Each named move below is a turn or a mirror, shown by a few rows before and after it. Which moves, in which order, take the first row of each later pair to the second? The first pair is answered.
move Q_921:
[ 1.81 -1.79  1.11 -2.92 -2.71  1.49 -2.40  1.49  0.11  1.10] |-> [ 1.86 -1.58 -0.15 -3.82 -2.38  2.22 -1.35  0.40  0.02  1.32]
[-2.18  2.96  0.61 -0.78  0.12  0.80  2.25 -0.22  3.16  0.46] |-> [-1.98  2.68  2.56  0.66 -0.39 -0.63  0.64  1.36  3.33  0.30]
[ 2.97 -0.75 -2.48 -4.32  0.67 -0.16  1.31 -1.78  0.17 -0.52] |-> [ 2.95 -1.80  1.86 -1.29 -0.33 -3.18 -2.46  1.78  0.13 -1.04]
[-0.67 -0.05 -1.60  0.79 -0.26 -0.10  0.16 -1.58  0.28  0.10] |-> [-0.62 -0.06 -0.22  1.77 -0.43 -1.05 -1.05 -0.56  0.40 -0.15]
move Q_551:
[ 3.20 -2.06  0.66 -2.97 -3.64  1.22 -0.64  1.13 -0.03 -2.52] |-> [ 2.32 -0.51  2.52 -2.53 -3.63  1.14 -0.36  1.91  2.01 -2.53]
[ 3.08 -1.84 -0.89  0.19 -1.97 -0.50 -0.55 -0.02 -2.55 -2.10] |-> [ 1.25  1.64  2.81  1.11 -2.07 -0.83  0.18  1.30  1.64 -2.17]
[-0.43 -0.08  0.85 -0.56  0.65 -1.56 -3.39  1.19 -0.43  2.28] |-> [-0.44 -0.15  0.83 -0.65  0.81 -1.63 -3.46  1.08 -0.42  2.14]
move Q_290:
[-3.28  1.76  2.38 -0.14  0.83 -0.55  0.96  0.45  2.30  2.09] |-> [-2.45  2.73  1.94  0.45  0.83  0.11  2.39 -0.15  2.91 -0.23]
[ 0.75 -3.20  1.10  2.74 -0.45  1.70  4.74  2.82 -1.80  1.63] |-> [-2.12 -2.33  1.44  0.05 -0.73 -0.75  0.36  2.97 -0.67  6.00]
[-2.63  4.04  3.54 -0.02 -0.59 -0.34 -1.02  1.18  5.64 -0.81] |-> [-0.25  2.63  3.47  2.33 -0.38  1.59  2.70  1.21  4.27 -4.24]
move Q_485:
[ 2.83 -0.80  0.40  0.50 -0.88 -0.41 -1.20  0.16 -0.49 -3.34] |-> [ 2.33 -0.45  0.91  1.05 -0.66 -1.40 -2.07  0.39 -0.11 -3.12]
[-0.86 -0.83 -0.61  0.67  0.39 -0.36  0.02 -0.15 -0.67  0.59] |-> [-1.21  0.13 -0.53  0.45  0.39 -0.66 -0.14 -0.48  0.19  0.58]
[-2.13  3.56 -2.51  0.17  0.64 -1.28 -1.53 -3.57  1.68 -1.67] |-> [ 0.57 -0.39 -3.91 -0.71  0.06  2.55  1.75 -3.49 -1.74 -2.47]
[-1.92  0.19  0.44  4.64  1.68 -2.41 -1.78  1.32  0.52  0.21] |-> [-1.52  3.28 -1.78  2.00  1.50 -0.04  0.57 -1.58  3.40 -1.54]
Now pairs of rows:
(two moves a pair)
[ 0.83 -0.39  1.19 -1.66 -1.84  1.09 -1.37  0.96  1.02 -0.42] |-> [ 1.25 -0.78  1.41 -1.19 -1.71  1.09 -1.10  1.35  0.63 -0.69]  Q_290 Q_485
[-0.74 -1.15  4.58  3.29 -1.04 -0.89 -1.46  1.57 -1.39 -1.48] |-> [-1.28 -3.25  0.94  1.82  0.52  1.02  1.52 -0.32 -4.72  1.23]  Q_921 Q_485
[ 1.78 -3.05 -1.56  0.26  0.58  3.25  4.40 -0.40 -2.94 -0.29] |-> [ 1.25 -2.52  4.06  3.60 -0.28  0.22  1.16  3.73 -0.82 -0.91]  Q_921 Q_551
[-2.66  0.04  3.18  2.67  1.16 -3.49 -2.65  2.64 -0.79  3.01] |-> [ 0.34  4.18 -1.84 -2.26  0.37  2.44  2.51 -3.14  2.97 -2.18]  Q_290 Q_485
[ 0.90 -0.65 -0.35 -0.71 -0.75 -3.72 -6.68 -0.33 -0.47 -0.86] |-> [ 3.63 -0.37 -1.03  1.59 -0.46 -1.28 -2.43 -1.19 -0.51 -5.99]  Q_290 Q_290
[-2.91 -1.40 -1.15 -1.03 -0.34  3.04  3.66 -0.03  0.22  1.64] |-> [-3.07 -1.88  2.90  1.54 -1.18  0.44  0.77  3.24  0.71  1.15]  Q_551 Q_921
[ 1.59  1.35  0.71 -0.09 -1.43 -1.75 -2.57  0.41  1.39 -3.70] |-> [ 1.94 -2.30  1.50  1.21 -1.22 -1.34 -1.56  2.30 -1.67 -2.35]  Q_290 Q_290
[-1.23  1.90 -1.76  0.06  1.33 -0.90 -0.62 -1.37  0.33 -0.41] |-> [-0.34  1.53 -0.67  1.84  1.14 -1.29 -0.48 -0.27  0.36 -2.16]  Q_921 Q_290
[ 1.21 -1.61  0.88  2.57  0.35  2.36  3.68 -0.19 -0.75 -3.68] |-> [-1.75  2.12  2.56  3.79  0.81 -1.86  0.06  0.28  2.15 -2.78]  Q_485 Q_485
[-2.04  2.69  2.25  0.83  0.53 -3.52 -3.19  0.51  1.65  0.77] |-> [-1.52  2.47 -3.33 -2.40  1.53 -0.30  0.20 -3.76  0.14  1.51]  Q_921 Q_551
[ 1.47 -0.90  0.97 -2.79 -0.91  1.29  4.65  0.25 -1.05 -1.29] |-> [ 0.08 -1.48  4.06 -2.09 -1.53 -2.06  0.25  2.82 -0.64  0.61]  Q_921 Q_290
[-1.92 -1.00 -0.13 -3.24  1.56  2.20  3.33 -0.59  0.05 -0.01] |-> [-0.68 -4.19  1.67 -1.13  0.65 -0.44 -0.66  2.10 -2.39 -0.51]  Q_921 Q_551
[-1.04 -0.49 -0.30 -3.26  0.60 -1.72 -0.32 -0.16  0.81  2.65] |-> [-0.01  1.00  1.67 -1.22 -0.05 -3.00 -1.40  0.93  2.52 -0.25]  Q_290 Q_921
[-0.73  1.15 -1.34 -0.10  1.07 -1.06 -0.23 -0.64 -0.19  1.18] |-> [ 0.62 -0.01 -1.74  0.48  0.96  0.25  1.42 -0.61 -1.24 -0.04]  Q_290 Q_485
[ 2.50 -1.10 -3.24 -0.56  0.14  2.16  3.52  0.10 -0.86 -0.83] |-> [-1.17 -1.17 -0.28  0.77  0.53 -2.82 -1.61  2.85 -1.04  3.84]  Q_290 Q_485
[-2.99  2.39  2.67 -0.47  0.30 -0.41  2.20  0.99  3.63  0.56] |-> [ 0.01 -4.01  0.32  0.47 -0.26 -2.54 -2.17  1.87 -3.09  0.27]  Q_551 Q_921
[ 0.58  0.92  0.90  0.09  0.24 -1.77 -0.34  0.48  1.17 -0.08] |-> [ 1.37 -0.15  1.06  0.96  0.31 -1.14  0.67  0.79  0.28 -0.65]  Q_290 Q_290
[ 2.77 -5.10  1.22  0.37  0.48  0.22  0.50  2.04 -5.03  0.30] |-> [-0.50 -1.87 -1.88 -5.08  0.76 -0.19 -1.52 -1.45 -2.59  4.45]  Q_290 Q_921
[-0.48  0.65  0.52 -0.10  0.44 -0.46 -0.24  0.22  1.00 -0.32] |-> [ 0.04 -0.35  0.76  0.74  0.51  0.00  0.62  0.57  0.20 -0.63]  Q_290 Q_290
[ 0.52 -0.10  1.18  1.74  0.54  0.53  1.10  1.00 -0.85 -1.53] |-> [-0.21 -1.41  0.67  0.78  0.79  0.74  1.00  1.07 -2.06  0.89]  Q_921 Q_290
[ 2.55 -3.26  1.56  0.88 -0.36 -0.99 -0.81  1.36 -1.65 -0.43] |-> [ 1.46  1.55  1.78  1.47 -0.01 -2.61 -1.45 -0.09  2.01 -2.18]  Q_485 Q_290
[-1.16  2.49  3.38  1.85  0.14 -0.84 -0.18  1.30  3.10  0.38] |-> [ 0.05  1.08  0.39  1.33  1.10  2.63  4.75 -0.71  0.95 -0.02]  Q_921 Q_290
[ 0.66  0.62 -1.93 -1.15 -0.62 -1.10 -2.91 -0.69 -0.05 -1.09] |-> [ 0.01  2.40  0.29 -0.94 -0.82 -0.28 -1.50  0.16  2.48 -1.32]  Q_485 Q_551
[ 2.26 -1.35 -0.83  0.15 -0.83 -1.16 -3.10  0.02 -1.53 -1.98] |-> [ 0.82  2.27 -1.88 -1.92  0.09  1.47  0.93 -2.29  1.44 -1.56]  Q_551 Q_921
